Turns, then the turns between two rows, first turn first; the first pair answered
J_176:
[11 -7  8 -2  1 -9  0 -1 -5 -2  0] => [ 10  -3  10  -1   2 -11  -1  -2  -1  -4   3]
[-12  18   4  26  -4   8 -12 -11   1  10   7] => [-10  14   1  28  -6  11  -7  -7  -1  19   4]
[ -2 -23  -9   1   5  10   7   4  -7 -17  -6] => [ -5 -16  -4  -2   7   5   1   0  -5 -26  -2]
[ -2  27 -10  -5 -14 -23  -2 -15   2  -2  -2] => [ -2  24 -17  -3 -16 -17   5 -11   0  11  -5]
J_979:
[ 10  17   9 -32  -3 -26   0 -31  -7 -19   1] => [-16  30   5 -23  -4   4  -6 -38  15  -3  11]
[  7  17   3  23   1 -18  10  21   2   4 -25] => [ -2  25   1  25   1  -7   8  17  12  11 -22]
[ 11 -19  -7   2 -16  25   1  -6   3  20   5] => [ 26 -24  -3  -4 -14   7   5  -3  -8  12   2]
[-12   2  -5  13   0  18   3  17   8  19  -9] => [  1 -17  -2  14   0  12   7  21  -4   9 -16]
J_544:
[ 11 -24   2 -20 -14  -2   9 -10 -11  -4   7] => [ 20  -7  10 -12  -2 -22   2   2 -16 -15  -1]
[ -3 -20  -9  -5  -7  10  12 -11  -2  10  -4] => [ 10   9  -3  -3   2 -24   6   0  -8   3 -12]
[  0  -5   4 -11   4  -8  -5  -8  -2 -15   4] => [ -1 -12   3  -9   3  -3  -5 -10   0 -17   5]
[  4   4  21  -7  -7 -20  -4  -7  -9 -28  -1] => [ -5 -22  16  -6 -13  10   0 -13  -4 -22   5]
Pairs:
Between the rows of a pair lie two turns.
[-17   6  -6  20   2  28  -4   4  16  12  -3] => [ 12 -29  -1  19   5  13   5  14 -10  -2 -14]
J_176, J_979
[ -8  26  10   5   7 -10 -14   2   2 -16  -1] => [-17   0   1  17   4  27  -7  -1   8  -1  -1]
J_176, J_544
[-21  -7   5  18  -3  18 -12 -14  15   1   5] => [-14   3  12  29   8   5 -18  -3  10 -10  -2]
J_544, J_544
[  1  29  11 -13 -16  -3 -15 -14  13   9   5] => [  2  34  15   2  -7  -4 -20  -6  14   0   0]
J_979, J_544
[ 10 -23  12 -41  -8 -22  -8 -25 -14 -29  17] => [  7 -34  12 -35  -8 -10  -8 -26 -12 -30  18]
J_544, J_544
[ -5 -18   9   3   1  19  -2 -11   4 -11   4] => [  9   5  11 -16  -2 -18   1  -9  -5 -11  -1]
J_979, J_979
[ -4  20  -8 -12 -10  -2   4   0   8  29  -9] => [ 13   6   1  15   8  -6   3  23  -5  11 -24]
J_176, J_544
[ -9  25 -16   1   0  16   2  19  24   8   4] => [  8 -12 -16   9   3  22  13  29   8   5  -5]
J_176, J_979
[  9 -18  -5  13   4  11  13  15  -6   9 -10] => [  0   5 -12  -7  -9   3  16   4   2  28  -3]
J_544, J_979
[ 13   0   5  10   8  -4  -2  26 -11   0  -7] => [-3 23  2  9  5  1 -5 19  3 12 -2]
J_979, J_979
[-15  17  11  20   9   0 -22   3   9   8   0] => [  5 -12  14  22  11  -6 -17  10 -11  -9  -8]
J_979, J_979
[ 12   9   9 -11   4 -20  20  -7 -22  -9  -6] => [  3 -15  16   2   8   6  12 -13 -15 -27   3]
J_544, J_176
[  3  14   0  -4   3 -20 -13  15  -7  10   7] => [ 11 -18   0   3   6  -8 -10  16 -17  -2   4]
J_544, J_979
[  1 -19 -14  16  11  13  13   8 -11  22  -4] => [ 20 -13  -4   0  11 -23  11   9 -24   3  -5]
J_176, J_979
[ -4  36   2   5  -2  -8 -19  -9  18   4  15] => [ 11 -17  10  28   8  11 -16   3   2 -22   7]
J_544, J_979
[ -2  -6 -34 -36 -15  -6  22 -10  -6  39  11] => [ -3 -34 -33 -21 -12  16  21  -9  -8  32  11]
J_979, J_979
[ 18 -13  11 -10  10  -8   2  -7 -14 -25   0] => [  2 -20   9 -13   4  13   0 -19  -3 -22  11]
J_176, J_544
[ 18 -34 -17   3  -6  16  22   5 -16  12  -3] => [ 23  -4 -12 -30 -14 -23  17  -9 -18   2   6]
J_176, J_544
[ 10  -5 -11   8  -1  10  19   1  -4  13 -12] => [ 19   0  -7  -3  -3 -10  16  -1 -11   2 -12]
J_176, J_979
[-17  28   2  17   9  11 -13   4  12  12  -1] => [ -6   3  -8  22   7  20   2  11   3  25 -11]
J_176, J_176
[-12  -9  -9  -2  -7  16   7  -1   1  21   0] => [  2 -31  -2  -4  -3   7   5   1 -11  -2   0]
J_979, J_176
[  8  -3  18  24  13   6  -7  11 -22 -22 -10] => [ 12  26  15   2   5 -23  -4   6 -23 -10 -11]
J_544, J_544
[ -3 -32   1   9   3  25  -3  -1  -3 -16   9] => [-17  10  -8 -19 -12  11  -1 -14  14  13  18]
J_544, J_979
[  1 -15   3 -20 -12   0   1 -26  -4 -10   9] => [  5  18  10  -7   1 -25  -8 -13  -3 -16   0]
J_544, J_176
[-18  26  25   3  11   2 -26   7  20 -20  12] => [-19  -2  17  22  14  34 -16  16  21  -7   7]
J_176, J_979
[ -4  23   3  -2  -1 -17  -1   1  -1   7   3] => [-10  11  -3 -11  -9  -2   3 -10   3  15   9]
J_544, J_544
[ -8   2 -15  11  -7  26   8   6   7  34  -3] => [ 10  14 -11  15   3  -3  10  23  -5  28 -18]
J_544, J_176
[ 12 -22  -2   6  -2   2 -11  -5 -16 -20   2] => [  0   2 -12 -21 -17  -5  -6 -20  -4   4  12]
J_544, J_979
[ 17 -15 -16   0   3  17  22   6  -2  18   3] => [ 20 -28   0  -3   6  11   9  -2  -7 -18  11]
J_176, J_176
[ -2   0   4 -12  -3  -9  -3 -10  -2  -6   5] => [-11   3   0  -6  -3   3  -4 -11   6   2   8]
J_176, J_979
[-10  19   0  14  -8  11  -9  -5  19  12   5] => [  2  20  -2 -10 -17  -9  -1 -10  10  21   5]
J_979, J_544
[ 19  -9  -5  23  15  -9   2  25 -16   3 -22] => [ 12 -22 -17 -12 -12  -2  18   2 -11  27 -10]
J_544, J_979
[ -9  22   4   8   0  -7 -16   4  -6   8  -1] => [ -4   9  -4  12   0   0  -5  10 -12  21  -9]
J_176, J_176
[  7   6  17  -2   9   1 -13  -9  -6 -44  13] => [  6  22  14 -17   1 -12 -10 -15  -5 -36  15]
J_544, J_544
[ -6   7   5  16  15   1 -14   4   3  -7   4] => [ -3  -2   3  19  14   6 -12   7   1  -5   3]
J_176, J_979
[ 11   2  14   2   4 -23  -9   2 -10 -27  -3] => [-10 -25   5   6  -5  23  -5 -10   3 -15   9]
J_176, J_544
[ 24  -1  -3  -6   0 -17  14   3 -13  -4  -1] => [-8 18 -9  2 -3 14  8 -5 15 16  9]
J_979, J_979
[-13 -22   3 -11  16   6  -3   5   9 -21   5] => [-23  -4  -5 -26   6   1  -1  -5  16  -6   9]
J_544, J_979
[-23 -33  16   2   9  16  -6 -11   5 -21  12] => [ -7 -27  10 -31  -4 -19   5 -17  -8 -15  10]
J_979, J_544
[-21   0   3   9  -9  25   3  -6  -1 -16   7] => [ -7  -4  11   4  -6   6  -1  -5 -10 -33   5]
J_979, J_176
[ 19   7  -3   5   5 -17   4  18  -9  17 -10] => [11  6 -9  8  3 -3  6 16 -3 29 -8]
J_979, J_176
[-13  15  -5   4   7  15 -16  -6   7   6 -11] => [ -7  16 -11 -19  -5   2  -7 -12   2  14 -10]
J_979, J_544
[-2  1  0  7  1  9 -3 -3 -1  5  1] => [ 1  3  2  9  3  5 -4  0 -3  0  0]
J_544, J_544
[ 1 -6  1 -8 -4 21 -1  2 12 20 -6] => [ 16 -20   5 -13  -3   8   3   5  -1   7  -9]
J_176, J_979
[ 12 -14   9  31  16  -3  -6  14 -11 -21 -12] => [ -7 -38  -5   5  -9  29   6  -9   1   4   5]
J_979, J_544
[ 11  -1  20   8  15  -7  -9  -1  -7 -36   0] => [ 11  20  15 -13   6 -27  -6  -7  -4 -23   4]
J_544, J_544
[-19   7   2 -10  -3  19  -9 -14  15  -1   9] => [-12 -12   8  -6   3  21 -12 -11   7 -18   7]
J_979, J_176
[ -5  -7 -13  16   1  20  10   9   5  23 -11] => [ 10   0 -16   6   0  -3  14  15  -5  26 -16]
J_544, J_176
[ -7 -13  -3  -6  -4   3  -1  -6  -1  -7   6] => [ -1  -5   1  -7  -2  -9  -2  -3  -7 -11   3]
J_979, J_544
[ 15  -4  -6  -3  -2 -12   5  -5 -23  16  -2] => [  7  14  -7  -9  -3 -17  -1 -11 -15  18   3]
J_176, J_979
[  3 -17   1   3  -3  10   6  -2 -11   8   4] => [  1 -13  10   1  -1   4  -5  -8 -10 -11  11]
J_176, J_176
[ -5  24   0  18   5  -1  -5  10   9  -4 -15] => [  0  12  -6  20   4   6   4  16   3   7 -19]
J_176, J_176
[-11  -1 -10  13   5  15  -1  -3   8   7  -4] => [  1   0 -13 -13  -5  -8   9  -9   1  12  -4]
J_979, J_544
[  1  37   7   1   6 -13 -20   0  13   6   7] => [11 21 -9  8  3  1 -1 12  7 40 -4]
J_176, J_176
[  8 -36  -7   7   6  18   5   6   1  -9  -4] => [ -9  10 -15 -22 -10   2   6  -7  19  20   8]
J_544, J_979
[ 13 -13 -10 -13  -2   6   7   1   8  16   1] => [ 16 -23  -2 -16   1   5   0  -4   4  -6   3]
J_176, J_176
[ -8 -16   1 -13  -8  18  -5 -10  -1  -2  17] => [  6  -9   4 -26  -9  -9  -2  -8 -11  -6  12]
J_979, J_979
[-11  -8  -4   9  -8  23  -5   2   2  22  -1] => [ -5  -6   2  25   2  19 -11  10  -3  10  -7]
J_544, J_544
[  5  12   2  -4  12  -7 -13   0   9 -13   6] => [ 3 21 -7 -3  9 -3 -4  5 12  9  3]
J_176, J_176
[ -8 -23   7 -33   0   6 -12 -29   4 -30  28] => [ -4 -26  12 -15  10   8 -16 -19   0 -44  23]
J_544, J_544
[ -4 -18 -13 -25 -13  16   2 -17   5   8   3] => [  0 -33  -6   2   3  25  -5  -5   2 -10  -3]
J_544, J_544
[  4  -7 -22  -3  -9   1  13  -1   3  18 -13] => [ 16  -1 -15  -3  -4 -21   8   7  -6   4 -18]
J_176, J_544
[  5 -31  15   8 -11  19  -8 -15  11 -35   5] => [  7 -13  21   1 -12  -2 -12 -15  10 -44   6]
J_176, J_979
[ -8  17  15 -16  -6 -14  -4  -7   7 -14  12] => [ -9   2  16  19  10  10  -8   9   6 -18   3]
J_176, J_544
[ 12 -19  -2  -6  -2  -1   2  -1 -13  -2  -4] => [  7  -7   7 -10  -1  -7  -9  -9  -9 -18   2]
J_176, J_176
[  1  21  -3  -1   4 -21 -15   6  -2   4 -11] => [ 10 -23   0   3   3  -4  -8   9 -16  -9 -14]
J_544, J_979
[  4   7  -5  -5  -3 -20   4  16  -5  14  -9] => [  1 -24   2  12   3   4  -1  15  -6  -8  -6]
J_544, J_176
[-15  -2  -9 -11   9  24  13   5  17   7   7] => [  4 -25  -5 -13  10  13  19  11   0  -6   0]
J_176, J_979
[  6 -38  29  15   8  21  -5   2  -3 -19 -11] => [  7  33  26 -19  -1 -35  -9  -3   5  -4 -10]
J_979, J_979
[-18  -4  -3   3  -5  32  -9 -13  17   5  11] => [-3 35 -7 -3 -1 -9 -5  3 11 23 -2]
J_544, J_176
[ 13 -27   2  20  12   9   4  12 -11  -1  -7] => [ 20  -1   5  16  15 -16   2  19 -16  -3 -12]
J_544, J_544
[ 13 -15 -10   3  26 -10  -4  30 -11 -23  11] => [-11  31 -16  -5  22 -11 -11  21  12  -2  20]
J_979, J_979
[ 1 -8 -8  5 -5 19 -7 -7  6 10 12] => [  7  -6  -4  20   4  17 -11   1   2  -2   7]
J_544, J_544
[ -3 -32 -19   0 -11  30  21  -7   0  19   3] => [ -2 -41   0  -3  -8  22   5 -17  -5 -23  13]
J_176, J_176
[  0  40   4  27  30 -17 -12  19   6  -3   5] => [ -6  51  -8  -6  10 -24   0   1  14  21  15]
J_544, J_544
[ -1  33   5 -19   1 -28  -9  -8   3  -8   2] => [-13  14  -5 -33 -13  -4   0 -22  12   9  13]
J_544, J_544
[  8 -14   6   1   5  -9  -2  -5 -10 -23   1] => [ -7 -15   3  -7  -4   8  -2 -16  -1 -15  11]
J_176, J_544
[  4 -42  19  -8   9  11  15  10  -6 -26   9] => [ 15 -20  26  -4  18 -14   9  19 -11 -34   0]
J_544, J_544
[  7 -12  -6   7   3  14   7   2 -13  15  -9] => [ 10   3  -5 -16  -5  -8   9  -9 -15  16  -3]
J_176, J_544
[ 19 -21   7 -19   0 -14   9  -7 -13 -13   2] => [-14  19   2 -17  -6   3  -1 -19  16  12  15]
J_979, J_979
[ -6  11 -15  -5 -16   0   6 -10  25  37   0] => [  4  14   1  35  14  -7 -12  17  16   4 -15]
J_544, J_979
[ 13   3  -4 -16  -4 -20   8   0 -13   4  -9] => [  5 -10  -8 -20 -10  -6  12  -7 -10  10  -6]
J_544, J_544
[-1 32  2  9  6 -6 -9 -1  6  3 -7] => [-9 27 -4 -3 -5  1 -3 -9  9 14 -2]
J_544, J_544
[-17 -12  10 -10   5  13   0 -24   4   5  10] => [  2 -17  15 -17   4 -11   4 -17 -12  -3   3]
J_979, J_979
[-1 20 -6 -9 -3  3  8  1 14 23  8] => [  6 -10  -9   0  -3  16  16   7   6  22   3]
J_176, J_979
[ -6  -7  -7   9  -9  28 -15  10  10  -8   7] => [-10   6 -12  -1 -15  23 -13   6  14   4  11]
J_544, J_979
[  1  -9  -8  18   1  11   8  29  -2   4 -12] => [  6   8  -6  15   4  -8   7  33  -4   4 -15]
J_544, J_544
[ -2 -27 -12  -2  -2   4  10   5 -17  -1  -7] => [ -7 -19   0  -6   0  -5  -6  -6 -13 -26   2]
J_176, J_176
[-12  31   1  10  20  -3 -18 -18   9 -18   3] => [-21  21  -9 -13   3  12  -7 -32  15   2  13]
J_979, J_544
[  5  -4   8 -12   3 -14  -9  -5   4  -9   2] => [ -2  -6  10  -8   5  -4 -12  -8   9 -12   6]
J_544, J_176
[ -9 -24  -5   9  15   6 -13   0   6  -8  -6] => [ -4 -28 -11 -17   1  -4  -4 -10   1   4  -2]
J_979, J_544
[ -4  -9  10  20  16 -20 -18  27   2 -20   5] => [ -6  14   6  -5   4 -41 -13  19   5  -7   8]
J_544, J_544
[ 11 -26  -6  -7  -7  11  14  -1 -10  11  -7] => [ 15 -27  -1   9   3   8  10  10 -12  -1 -12]
J_544, J_544
[ -5   5   9  -5  -3  -6  -7  -9   3 -14   6] => [-13   3   7   3  -2  10  -5  -8   9  -6   6]
J_176, J_979
[-21  20   1   2  -3  13  13 -28  22  16  12] => [-5 36  5 29 17 -4  8 -4 13  8 -6]
J_544, J_176
[-29  24  -4  -5  -1   2  -7 -21  18   7  22] => [  3 -43   3   6   6   5   2  -7 -12 -23   8]
J_979, J_979
[-15  17   5 -22 -10   1   0 -18  12   1  11] => [ -5  32  12 -11   3 -16  -7  -5   6 -15   1]
J_979, J_544
[  6  10   4   6   0 -17  -6   1   5  -9  -2] => [  9 -19   2   3  -4  -5   0  -2  -1 -12   0]
J_544, J_979
[ -1  35   7  -3  -8 -27 -11  21  -5  -1   0] => [-13  23  -4 -24 -26 -11   1   3   2  19  11]
J_544, J_544
[  2   9  -2 -10  -5 -19   7   6  -2  14   2] => [ -4  -8  -8 -12 -11  -1  10   0   1  19   6]
J_544, J_544
[ 24 -14  13  23  20  -8  -7   0 -10 -36 -17] => [ -4  49   7  10  12 -14 -16 -12  18  -8  -5]
J_979, J_979
[ -8 -13 -11 -11  14  24  11 -15   1 -17   4] => [  9  -2  -9 -26  11  -8  16 -13 -11 -21  -1]
J_979, J_544
[-8  7 -2 23 23 19 -5  5  9 -4 -1] => [ 17   5   3  10  23 -15   2  11  -9 -15  -9]
J_979, J_979
[-14  -5  16   1  -1   5 -15 -18   9  -5   8] => [-12  -2  19   8   4   2 -18 -14   6 -10   6]
J_544, J_544
[ 21  19  16  13  19 -33 -21  14  -8 -31 -13] => [-23 -15   3  18   0  49 -16 -12  21  -6  10]
J_979, J_544
[ -9   0 -15  -7  -9  22   8  14   1  31  -7] => [ -7  20  -7  12   7   9  -4  29   2  20 -14]
J_544, J_979
[ -8  14   6 -27 -13 -17  -4 -19   5 -14  11] => [-22  15  -1 -14 -12  12  -4 -19  19   6  14]
J_979, J_176
[-35  -5   0  -2  -1  36 -16 -22  27 -12  16] => [ 18 -28  11 -21   0 -23  -4 -10 -19 -40  -3]
J_979, J_979
[ 21  -7   0 -17  -7 -10   4  -7  -7   0   2] => [ 21  -7   9  -2   2  -8  -7  -3  -7 -18   2]
J_544, J_176
[-11  31  -6 -16   0 -12   7  -4  12  12  16] => [-21   7  -9 -13  -6  16  11  -9  18  17  22]
J_544, J_544
[  4 -28  -3  10  -9  25  -3  -7   0   8   8] => [ 25 -16  -1 -12 -12 -15   2  -5 -16   4  -1]
J_979, J_544
